Rotation paths and how fast each direction turns (deg/step):
Each turn is a multiple of 5 degrees from 10 to 175, or 0.
Path 1:
[0.81, -4.39, -0.15, -0.43, -3.81, -1.77, 0.61, -4.02, 2.33, 1.59, 0.63, -2.95, -0.65, -0.31]
[1.27, -2.82, -0.89, -1.65, -4.30, -2.05, 2.26, -0.63, 3.07, 1.03, 3.66, -1.58, -0.84, -1.80]
[0.24, -1.93, -0.77, -1.52, -3.30, -1.52, 1.34, 0.82, 3.71, 1.45, 2.54, -0.35, 3.88, -3.29]
[-0.52, -2.44, -0.08, 0.67, -2.57, -1.46, -0.70, -2.82, 3.74, 2.35, -0.08, -0.53, 4.64, -2.50]
[0.84, -3.56, 0.90, 1.44, -2.74, -2.17, 0.41, -5.16, 3.27, 1.57, 0.38, -0.71, 0.05, -1.54]
[2.23, -4.22, 1.28, -1.11, -3.01, -2.51, 2.93, -1.77, 2.95, -0.13, 2.07, -0.94, -0.94, -1.99]
[0.90, -3.97, 0.08, -2.87, -3.24, -1.52, 2.12, 1.08, 2.71, 0.61, 1.44, -2.06, 3.05, -2.16]
[-0.83, -2.67, -1.65, -0.98, -3.85, -0.94, -0.76, -1.68, 2.96, 2.77, 0.53, -2.55, 4.11, -1.40]
[-0.12, -1.74, -1.14, 1.34, -3.87, -1.84, -0.29, -4.28, 3.77, 2.63, 2.03, -0.68, 0.45, -1.71]
[1.71, -2.49, 1.08, 0.46, -2.78, -2.70, 2.31, -2.27, 4.04, 0.42, 2.84, 1.07, -0.14, -3.30]
[1.41, -4.32, 1.96, -1.45, -1.95, -2.08, 2.28, -0.24, 3.22, -0.13, 0.36, -0.32, 3.46, -3.01]
[0.11, -4.74, 0.18, -1.43, -3.00, -1.19, 0.04, -2.29, 2.25, 1.53, -1.15, -3.16, 3.52, -0.85]
[0.14, -3.15, -1.51, -0.49, -4.57, -1.55, 0.19, -3.45, 2.65, 2.39, 1.73, -2.97, -0.43, -0.42]
[0.94, -1.61, -1.06, -0.57, -4.09, -2.16, 1.88, -0.95, 3.78, 1.38, 4.20, -0.20, -0.30, -2.62]
[0.58, -2.12, 0.49, -0.59, -2.46, -1.98, 1.50, 0.04, 4.10, 0.98, 1.95, 0.82, 4.17, -3.82]
[0.06, -3.75, 1.12, 0.42, -2.05, -1.66, -0.14, -3.24, 3.24, 1.63, -1.09, -0.83, 4.21, -2.23]
[1.02, -4.50, 0.73, 0.19, -3.22, -1.98, 0.71, -4.62, 2.61, 1.25, 0.15, -2.14, -0.49, -0.65]
[1.76, -3.75, -0.09, -1.87, -3.91, -2.17, 2.62, -0.92, 2.69, 0.46, 2.88, -1.88, -1.09, -1.65]
[0.27, -2.64, -0.92, -2.36, -3.61, -1.53, 1.57, 1.22, 3.27, 1.25, 2.35, -1.34, 3.50, -2.71]
[-0.74, -2.05, -0.98, 0.18, -3.23, -1.21, -0.88, -2.33, 3.62, 2.71, 0.47, -1.08, 4.56, -2.24]
[0.51, -2.55, 0.27, 1.77, -3.02, -2.19, 0.03, -5.00, 3.69, 1.92, 1.04, -0.24, 0.41, -1.93]
[2.06, -3.91, 1.69, -0.33, -2.58, -2.71, 2.81, -2.24, 3.31, -0.05, 2.06, 0.01, -0.65, -2.51]
[1.29, -4.58, 1.06, -2.56, -2.64, -1.76, 2.35, 0.49, 2.62, 0.03, 0.76, -1.71, 3.08, -2.29]
[-0.48, -3.67, -1.19, -1.56, -3.77, -0.97, -0.38, -1.66, 2.52, 2.32, 0.07, -3.23, 3.68, -0.98]
Speeds:
[-0.46, -0.29, 0.24, -0.92, 0.59, 0.43, -0.24, 1.71, -0.04, -0.08, -1.09, -0.08, 3.20, -0.55] | 90
[-0.78, 2.15, -1.02, 1.26, -0.20, 0.00, -0.79, -0.06, 1.04, 0.93, 1.24, 1.60, 0.84, -1.08] | 65
Path 2:
[-1.64, -0.79, -2.05, 0.03, -0.30, -0.77, -4.41, -2.91, 2.06, 3.41, 2.26, 2.09, 3.60, 0.13]
[-2.53, 0.86, -0.81, -0.23, -0.62, -0.40, -3.98, -1.15, 2.67, 3.71, 2.20, 1.44, 2.68, 3.70]
[-1.41, 3.10, -1.01, -0.35, -1.76, -0.73, -2.96, 0.55, 2.31, 4.71, 0.41, 1.14, 0.45, 4.58]
[0.80, 3.46, -2.55, -0.53, -2.63, -1.52, -2.39, 1.12, 1.47, 5.39, -1.32, 1.00, -0.73, 1.80]
[2.15, 1.56, -4.13, -0.71, -2.27, -2.04, -2.70, 0.03, 1.07, 5.18, -1.25, 0.98, 0.32, -1.51]
[1.07, -1.05, -4.64, -0.89, -0.98, -1.82, -3.09, -1.63, 1.70, 4.07, 0.57, 1.34, 2.63, -2.08]
[-1.43, -1.34, -3.73, -0.90, 0.03, -1.12, -2.97, -2.67, 2.49, 3.29, 2.18, 2.11, 3.56, 0.57]
[-3.03, 0.97, -1.84, -0.20, -0.30, -0.60, -2.65, -2.23, 2.49, 3.60, 2.17, 2.70, 2.29, 3.45]
[-2.09, 3.57, -0.65, 0.34, -1.68, -0.67, -2.97, -0.81, 1.69, 4.62, 0.46, 2.35, 0.18, 3.70]
[0.54, 3.73, -1.03, 0.30, -2.79, -1.23, -3.85, 0.58, 1.06, 5.40, -1.08, 1.09, -0.47, 1.26]
[2.25, 1.30, -2.97, -0.68, -2.49, -1.75, -4.07, 0.82, 1.39, 5.19, -0.96, -0.12, 0.86, -1.01]
[1.47, -1.21, -4.80, -1.61, -1.10, -1.85, -3.04, -0.14, 2.25, 4.11, 0.47, 0.11, 2.71, -0.83]
[-1.08, -1.20, -5.00, -1.45, 0.03, -1.48, -1.54, -1.89, 2.79, 3.51, 1.67, 1.91, 2.99, 1.31]
[-2.80, 1.22, -3.12, -0.27, -0.30, -0.92, -1.32, -2.91, 2.17, 3.70, 1.64, 3.64, 1.56, 2.69]
[-2.29, 3.36, -0.80, 0.92, -1.53, -0.65, -3.10, -2.21, 1.12, 4.50, 0.58, 3.36, 0.20, 2.12]
[-0.03, 3.23, 0.00, 0.82, -2.52, -0.85, -5.16, -0.41, 0.92, 5.11, -0.28, 1.30, 0.30, 0.61]
[1.77, 1.09, -1.70, -0.69, -2.36, -1.36, -5.23, 1.20, 1.76, 4.89, -0.29, -0.71, 1.53, 0.07]
[1.48, -0.70, -4.41, -1.94, -1.26, -1.77, -2.96, 1.08, 2.74, 4.31, 0.31, -0.66, 2.50, 0.88]
[-0.38, -0.40, -5.71, -1.83, -0.33, -1.79, -0.56, -0.84, 2.82, 3.89, 0.77, 1.69, 1.94, 1.85]
[-2.03, 1.42, -4.32, -0.41, -0.45, -1.41, -0.56, -2.99, 1.78, 4.01, 0.83, 4.01, 0.95, 1.47]
[-2.02, 2.66, -1.48, 1.14, -1.35, -0.88, -3.07, -3.28, 0.74, 4.41, 0.70, 3.92, 0.60, 0.32]
[-0.66, 2.15, 0.31, 1.03, -2.06, -0.70, -5.82, -1.45, 0.98, 4.65, 0.66, 1.56, 1.34, 0.12]
[0.65, 0.93, -0.70, -0.48, -2.00, -0.92, -5.74, 1.06, 2.16, 4.60, 0.56, -0.82, 2.23, 1.42]
[0.96, 0.27, -3.60, -1.90, -1.47, -1.46, -2.91, 1.90, 3.02, 4.44, 0.23, -0.79, 1.94, 2.74]
Speeds:
[1.41, 0.72, 0.09, -0.38, -0.68, -2.29, -0.57, -0.81, 0.61, 1.28, 0.44, 1.28, 1.49, 1.02] | 0
[-0.90, -1.12, -0.54, -1.01, 0.83, 0.17, 0.76, 0.73, 1.28, -0.61, 1.01, -0.72, 1.07, 2.55] | 65
